In the data rows, zero lies at 7.5, halfway between 7 and 8.
Here are some points:
 2  8  9  6  2 10 11 10  9 10  9  9  8  3
8 9 6 6 5 9 8 7 8 9 9 7 7 5
 7  7  8  7  8  7 10  6  6  7  8  7  9 10
12  8  8  8 13  4  3  5 10  4  5  7  8 10
9 5 9 9 8 6 6 8 7 6 6 6 7 8
11  8  7 11 13  4  2  6 10  1  4  5  7  8
 9 10  7  7 10  8  8  7  7  7  7  7  8 10
 2  8  8  5  2 11 15  9  6 11 12  9  7  3
 4  8  7  6  6  9 11  8  7 10  8  9  9  9
 5  5  7  7  6  8 10 10  5 12 10  8  7  7
 6  6  9  6  7  6 10  8 10  8  9  6  7  6
14  8  6  9 12  6  5  3  9  5  5  5  8 11
 0  9  9  4  0 11 15 11  5 15 14 12  6  4
 7  9  8  7  8  7  5  6  7  5  5  7  8 10
9 7 8 8 8 7 6 8 5 6 7 8 8 9
14 more points follow, each with its number after it:
8 9 7 6 5 9 9 8 7 7 9 7 7 4 0
11  9  6 10 11  8  3  5  9  7  7  5  6  9 1
11  6  7  9 10  5  5  7  7  5  7  7  7  9 2
13  9  6  7  9  6  5  5 11  6  7  5  6  5 3
9 9 8 9 9 7 5 7 8 2 5 6 9 9 4
 6  9  7  8  9  7  6  7  7 10  8  9  8  8 5
 2  8 10  4  4 11 13 10  7 11  7  9  7  7 6
15  5  7 10 13  5  1  5 11  5  5  5  7 10 7
8 8 9 6 7 9 9 9 7 9 9 7 8 8 8
12  8  7  7  8  7  5  6 13  5  7  3  6  5 9
10  8  9  7 11  7  7  7  9  6  7  9  6  9 10
 3  8  8  5  5 10 11 10  6  9  7  8  8  7 11
5 7 8 6 5 8 8 8 9 7 9 8 9 4 12
9 7 7 9 9 8 7 7 8 7 5 7 9 9 13
Which three of these numbered points are nearest to each point below, ignoring the direction in which the first points spread most? Their numbers follow each, nearest first.
14  6  7 10 12  4  3  4  8  2  4  6  8 11 > 2 13 8
12  8  7  7 10  6  5  7  8  5  7  6  7  9 > 8 2 0
2 7 7 7 6 9 9 7 4 8 8 9 7 8 > 11 5 13
 1  8  8  7  5  9 10  9  5 13 10 11  8  8 > 5 13 11
 5  9  8  8  7  8 11  8  5 11  8  9  6  8 > 5 13 2
 4  8 10  6  4  9  8 11 10  8 10  7  7  1 > 12 9 0
 6  8  7  9  7 10  9  8  6 10 10  9  7  9 > 5 13 1
